One hidden turn or mirror swaps the rows below in pairs. Which row is each named row swapped with?
The rows were stretched afterwards, more along some directions than others.
q728: [ 0.23  1.66  0.36  1.48  0.21 -0.92 -0.32 -0.20 -1.15 -0.96 -0.42 -0.16
  0.82 -0.02 -2.08  0.95  1.82 -1.38 -0.86 -0.97  0.94  0.63  0.50]
q63: [-0.98  0.66  0.97  0.03 -1.11  1.64 -0.65 -1.31  1.90 -0.17  0.82 -1.03
  1.89  1.52 -2.15  0.20 -0.58  0.60  1.11 -0.27  1.31  0.62  0.39]
q632: [-0.56  1.62 -1.64  0.17 -1.81 -1.38  1.13 -0.79  0.75  0.41  0.50 -1.05
  0.29  0.48 -0.79  2.19  0.60  1.27 -0.61 -0.11 -0.62 -0.34  1.16]
q15: [-0.30  0.24 -0.08 -0.88  0.26 -0.88  1.60  0.59  0.56  0.01  1.38  0.70
  0.37  1.45  0.55  1.74 -0.54 -1.91  1.66  0.68  2.53  2.45 -0.32]
q797: [ 0.41  0.03  0.22  0.49 -0.81  0.03  1.57 -1.83 -0.36  0.21 -1.46 -1.86
  0.91  0.91 -2.85 -2.12 -1.84  0.79 -0.78  0.07 -0.59  0.09 -0.35]
q209: [-0.70  1.20 -0.48  0.68  0.37  2.16 -1.24  1.22  1.12 -0.69  1.83  1.69
  0.73  0.42 -1.27  2.57  0.12  0.67  0.01  0.71  0.41  0.61 -1.48]
q840: [ 0.94 -1.15  0.00  0.70  2.69  0.21  0.17  1.27  0.01  1.06  0.76  1.69
 -0.65  0.53  1.24  0.13  1.48  0.18 -0.19  0.22 -0.36 -0.99 -0.84]
q583: [ 0.44  2.17  0.53 -0.65 -3.12 -0.14 -2.25  0.27  0.33  0.89 -1.53 -1.98
  0.17  1.66 -3.13  0.91  2.89 -3.18 -0.08  1.30  0.31  1.54  1.98]
q119: [ 0.32  0.26  0.07  0.20  1.54  2.18  0.94  2.51 -1.64 -1.94 -0.35  0.50
 -2.36  1.22 -0.54  0.39 -0.54 -3.79  0.54 -0.24  0.90  0.44  1.29]
q32: [ 0.61  0.45 -0.22 -0.37 -0.88 -0.04  2.35 -1.68 -0.37  1.09 -0.71 -2.30
  2.45  1.05  0.13  1.09 -0.91  2.68 -0.67 -1.62 -2.48  1.52  0.92]
q246: [ 2.37  0.63  0.28  0.70 -0.38  1.10  2.39 -0.40 -0.16 -1.82 -0.18 -0.51
 -0.06 -0.26 -2.28  0.89 -0.73 -2.88  2.18 -1.19  3.29  1.16 -0.32]
q757: [ 1.70  1.94 -0.28  0.08 -2.63  0.72  0.68  0.87  0.68 -2.79 -1.13  0.73
 -0.25  0.58 -1.39  1.86  0.37  0.96 -0.07  1.08  0.76 -0.15  1.01]
q147: [ 0.43 -0.62 -0.28 -0.90 -1.31  0.47  2.50  1.14 -1.04 -1.96  0.26 -0.89
 -2.01  1.11 -2.30 -1.13 -2.44 -0.84 -0.30  1.48 -1.94 -0.82  0.12]
q379: [-0.29  0.47 -1.26 -0.84  0.67 -0.14  0.14  0.24  0.03 -0.35 -0.56  0.85
  0.97 -0.90  1.83  0.90  1.01  2.28 -1.79 -1.18 -0.90  0.92  1.48]
q596: [ 0.15 -1.06 -0.92 -0.56  3.06  0.65  1.45 -0.91 -0.31  1.32 -1.87  0.04
  0.97 -0.92  1.74  0.05 -0.31  1.54 -1.85 -0.80 -1.67  0.31 -0.23]
q778: [ 1.83  0.42 -1.14 -0.15  0.93 -0.52  2.01  0.45 -1.06 -0.90  0.65 -0.52
  0.39  0.56  0.32  2.37  0.12 -2.50  1.26 -2.36  0.15  1.19 -1.52]
q403: [-1.47  0.79 -0.26  0.75 -1.10  0.88 -3.09  0.22  0.54  1.42  0.99  1.24
 -0.95  1.58 -0.67  0.75  0.31  0.76 -0.05  0.79  2.04  0.70  1.00]
q266: [-1.82 -1.66  1.55 -1.04  2.28  1.39 -0.80 -0.23  1.08  0.42 -1.57  0.38
  1.01  0.94  0.09 -1.32 -0.80  0.63 -0.51 -1.26 -0.36  0.46 -0.51]
q590: [ 1.23 -0.34  0.12  0.51  0.03  2.58  0.68 -0.23 -1.05  0.25 -0.98 -1.39
  0.41  1.31 -2.19 -0.52 -0.44 -1.48  0.54  0.54  0.73 -0.78  0.56]
q890: [-2.87  0.42  0.87  0.60 -0.35 -0.92 -0.58  1.30  0.11 -0.41  0.58 -0.05
 -0.21 -0.32 -0.64 -0.68  0.92 -1.92  1.07  0.45  0.73  0.02 -0.75]
q704: [ 0.18  2.44 -1.16  1.20  1.28 -0.54 -1.26 -0.64 -2.23  1.19 -0.99 -0.05
  1.08 -0.05 -0.25  0.46  0.97 -2.09  0.41 -1.34  0.95  0.66 -0.04]
q489: [ 1.21  0.25 -0.73  1.39 -1.05  0.96 -1.77  0.87 -1.28 -0.72  0.27  1.23
 -1.34  0.07 -2.86 -0.94 -0.44 -0.31 -0.25  1.55 -0.19 -1.93 -0.67]
q332: [-0.47  2.31  0.79  0.86 -3.16  0.80 -1.26  2.27 -0.46 -2.23  2.36  0.78
 -1.04  1.27 -3.16  3.00  1.42 -0.85 -0.51  1.26  1.55  2.01  0.59]
q325: [ 2.67  1.69  0.45  0.28 -1.74  2.14 -0.85  0.97 -0.78 -0.98  0.37  0.27
 -0.13 -0.36 -3.08  2.00 -0.14 -2.67 -1.38  0.31  1.37  0.77  0.68]
q258: [ 1.35  1.65  0.07  0.50 -1.79  1.52 -2.89  0.32 -1.69  1.28  0.71  0.41
 -1.16  2.36 -1.63  2.40  0.54 -1.71 -1.23  1.50 -1.33  0.74  0.49]
q613: [-0.86 -0.66 -0.24 -1.25  2.25  0.45  0.04  1.81  0.50  1.40 -0.14  1.95
  0.17 -0.11  3.94  0.65 -0.20  1.99 -1.44  0.44 -1.44  0.60 -0.04]
q123: [-0.77 -0.16 -0.99  0.50  1.30 -0.34 -0.07  2.11 -2.36  0.28  0.03 -0.18
 -2.17  1.43 -0.20 -1.51 -0.05 -5.39  0.82  0.00  0.68 -0.19  0.18]
q652: [ 1.47 -0.69 -1.73  1.09  3.25  0.78  3.17 -0.72 -1.99  0.15 -0.49  0.97
  1.62 -1.01  3.01  0.81 -2.92  0.57  1.47 -1.75  0.25  0.32 -2.44]
q187: [ 0.59  0.67  0.32  0.95 -1.35  0.52 -0.09 -0.76 -0.59  0.27 -0.69 -0.39
  0.50  0.62 -1.87 -2.44 -2.01  0.85 -0.59  0.89  0.82 -1.00 -0.41]
q955: [ 0.26  0.79 -1.75 -0.28  0.80 -0.69  1.75  0.22 -0.74  0.22 -1.44  0.32
  0.12  0.18  1.21 -0.23 -1.17 -1.14  0.76  0.03 -0.93 -1.06 -1.97]
q762: [-1.75 -1.19  0.52 -1.06 -0.49 -0.96  1.97  0.66  0.33 -0.56  0.59  0.05
  0.88  1.69 -0.56 -0.81 -2.59  3.14 -1.12  1.40 -1.14 -0.23 -0.06]
q782: [ 2.15  1.05  0.03  0.59 -1.20  2.56 -0.83  1.07 -0.06 -1.38 -0.51  1.54
  0.11  0.59  0.31  1.96 -0.11  1.03  0.19  2.12  1.73  0.90  1.15]
q891: [ 3.11 -0.51 -1.04  0.23  2.82  1.85  2.01  1.25 -0.76 -1.25 -1.22  0.03
  0.28 -1.07  1.34  0.77 -0.69 -2.75  1.41 -2.09  2.48  0.10 -0.59]
q252: [ 0.63  0.12 -1.17  1.28  0.22 -0.22  1.08 -0.56 -2.16 -0.76  1.91  1.19
  1.20  1.13 -0.43  3.45 -0.65  1.17  0.07  0.32  1.24  0.95  0.21]
q136: [ 1.61  1.36  0.98 -2.02 -2.16  0.38 -0.65 -0.16  0.02  0.45 -0.33 -1.45
  1.14  0.54 -1.02  2.64  0.39  1.21 -0.46 -0.82 -0.38  2.60  1.56]
q739: [ 1.73  0.22  0.20 -0.35 -0.17  0.57 -0.19  2.36 -0.77 -2.35  1.04  0.70
 -0.04 -0.01 -0.76  2.20  0.90 -2.31  1.23 -1.47  2.40  1.44 -0.32]
q467: [ 0.30  1.74 -0.33 -0.38 -0.74 -0.19  0.43  0.61 -2.70  0.72  0.32 -1.41
  1.02  0.96 -1.49  0.78 -0.99 -2.93 -0.07 -1.02  0.55  1.82 -1.83]
q933: [ 1.71  1.20 -0.71  1.22 -0.41  1.28 -1.59  0.49 -1.27  0.30 -0.73  1.38
 -0.38 -1.35  0.59  0.49 -0.01  0.50 -0.44 -0.84  0.73 -0.29  0.28]
q412: [ 1.11  2.59  0.03  1.02 -2.16  0.28 -2.03  0.07 -1.92 -0.25 -0.34 -0.02
 -0.58 -0.73 -0.76  1.34  0.42 -1.63 -2.81  1.43  0.88  1.35 -0.09]
q346: [-0.65  1.93  1.22 -0.63 -3.08 -0.79 -2.02 -0.61  1.01  0.45  1.66 -0.46
  0.95  2.52 -3.86  0.74 -0.15  1.53 -0.17  0.90  0.39  0.53 -0.68]
q35: [ 1.47 -1.89  0.28 -0.72  0.79  0.81  2.00  1.10 -0.18 -1.51  0.37 -0.05
 -0.84  0.61 -1.14 -0.08 -1.12 -1.54  2.27 -2.32 -0.36 -0.35  0.94]
q903: [-2.65  0.33  0.60 -0.37  1.15  1.65 -2.87  1.14  0.58  1.68 -0.11  0.95
 -1.56  0.79  0.07 -1.68  0.43 -2.07 -0.57 -0.41 -0.09 -0.84 -0.55]
q537: [ 2.19  0.74 -1.13  1.15 -1.66 -1.35  1.03 -0.46 -3.69  0.08 -1.24 -0.54
 -0.07  0.24 -0.27 -0.80 -1.17 -0.27 -1.02  0.99  0.88 -0.51  1.08]
q240: [-0.32 -0.13 -0.75 -0.56  1.44  0.00  0.41  1.10  1.33  1.32  2.07  0.20
  0.77  0.19  2.98  1.42  0.34  0.60  0.39 -2.17  0.92  2.42 -1.27]
q317: [ 0.77  1.61 -0.87 -0.02 -2.50  1.52  1.34  0.59 -2.08 -2.30  0.13 -0.66
  0.83  0.82 -2.06  1.82 -3.60 -0.16 -0.70  0.85  1.26  1.43  0.19]
q182: [ 1.40  2.33  2.36 -0.29 -3.23  0.65 -1.78 -0.93 -0.61  0.51 -0.08 -1.77
  0.05  1.51 -3.78  2.57  0.38 -1.30 -1.07 -0.19  0.18  2.18 -0.50]
q696: [-2.74  0.16  1.94 -0.73 -1.32 -1.22 -1.75 -0.13  1.30  1.19 -0.07 -0.18
  0.34  1.60 -1.99 -0.95  0.70 -0.05  0.18  1.66 -1.35 -0.47  1.34]
q468: [-0.66 -0.40 -0.81  0.26 -0.24 -0.63 -0.63  0.55 -0.73  0.44  1.50  1.22
 -1.30  2.46 -0.98  0.02 -0.98 -0.35 -0.62  2.06 -0.36  0.84 -0.39]
q134: [ 0.97 -1.14 -1.09 -0.33  1.43  1.56  2.07  0.09 -1.30 -1.74  0.99  0.35
  0.04  0.53  0.22  1.35 -2.14 -1.45  0.30 -0.26 -0.55  0.50 -0.07]
q397: [-2.68 -1.25 -1.60  1.14  1.40  0.02 -1.51  0.11  0.23  0.45 -0.62  1.44
 -0.69 -0.78  1.35 -2.13  0.59  0.71  0.74  0.04 -0.97 -0.51  0.74]
q68: [-1.03  1.35 -0.98  1.87  0.60 -0.94 -0.63  0.74 -0.52 -0.67  0.67  1.82
 -0.14 -0.74  1.25  1.80  0.71 -0.82  0.11  1.42  2.29  0.30  0.22]
q435: [-0.84  0.41 -0.41 -1.12 -1.66 -1.17  0.18  0.56  0.94  1.64  1.80 -1.17
 -0.01  1.54  0.84  1.93  0.88  0.85  0.91 -0.26 -1.12  2.83  0.43]
q479: [-1.38 -0.04  0.30  0.53  0.49 -1.23  2.29 -0.07 -0.24 -0.76  1.42 -0.55
 -0.04  1.34 -1.50  2.36 -0.42 -2.31  1.52 -2.53  0.71  1.79 -0.87]
q542: [ 2.64  0.99 -1.22 -0.83 -1.12  0.83  1.80 -0.86  0.34 -0.39 -0.23 -2.04
  0.31  0.85 -0.69  1.23 -0.82 -1.51  0.69 -2.25  0.14  1.52  1.61]
q10: [-0.47  2.73  0.76  0.35 -3.64 -0.32 -1.04  0.19  0.28 -0.91 -0.61 -1.60
 -0.27  1.43 -2.66  0.74  1.36 -2.10 -0.20  1.78  0.67  0.67  1.07]
q214: [ 1.47  0.10 -1.56  0.51 -1.10  0.87  2.01 -1.28 -1.32 -0.29 -0.84 -1.37
  0.95  0.35 -1.29 -0.31 -2.97  1.59 -0.11  1.20  0.94 -0.25  0.45]
q283: [ 1.03 -1.30 -1.50 -0.05  1.83 -0.06  1.41  1.40 -1.14 -0.66  1.24  2.38
 -0.78  0.33  1.81  0.24 -1.40  0.94 -1.14  1.36 -1.19 -0.20 -0.60]
q785: [-1.59  1.57  0.85 -0.80 -0.30 -0.27 -0.79 -1.05  1.54  1.44  0.48 -0.57
  0.08  1.95 -0.79  1.37  0.19 -1.43 -1.31  0.80 -1.27  1.15  0.25]
q175: [ 1.60  1.88  0.07 -1.33 -1.87  0.89 -1.00  0.24  0.55  0.54 -0.60 -1.01
 -0.36  1.95 -2.32  2.69  0.97 -1.36 -1.85  0.88 -0.09 -0.18  0.87]
q587: [ 0.29 -0.27 -0.15  0.59  0.89  1.53 -0.33  0.13  0.47 -0.32  1.99  1.75
 -0.06  1.54 -1.28  2.58 -1.04  1.62 -0.44  1.67  1.15  0.15 -1.07]
q66: [-2.05 -0.05 -0.33 -0.71 -0.06 -0.93  1.57  1.35  1.20  0.55  3.27  0.91
  1.13  0.94  1.02  2.14 -1.45  0.68  0.12 -0.43  0.82  2.11  0.15]
q456: [-2.26  0.21  1.73 -0.58 -0.55  0.76 -1.73  1.08  1.30  1.37  2.11  0.09
 -1.75  1.39 -1.04  1.12  0.16 -0.78  1.39 -0.35 -0.30  0.84 -0.44]

Swapped with q63: q134
Swapped with q652: q782
Swapped with q933: q613
Swapped with q955: q757
Swapped with q32: q258
Swapped with q840: q537
Swapped with q467: q332
Swapped with q209: q317
Swapped with q479: q583
Swapped with q266: q397
Swapped with q468: q797
Swapped with q214: q587
Swapped with q175: q632
Swapped with q403: q596

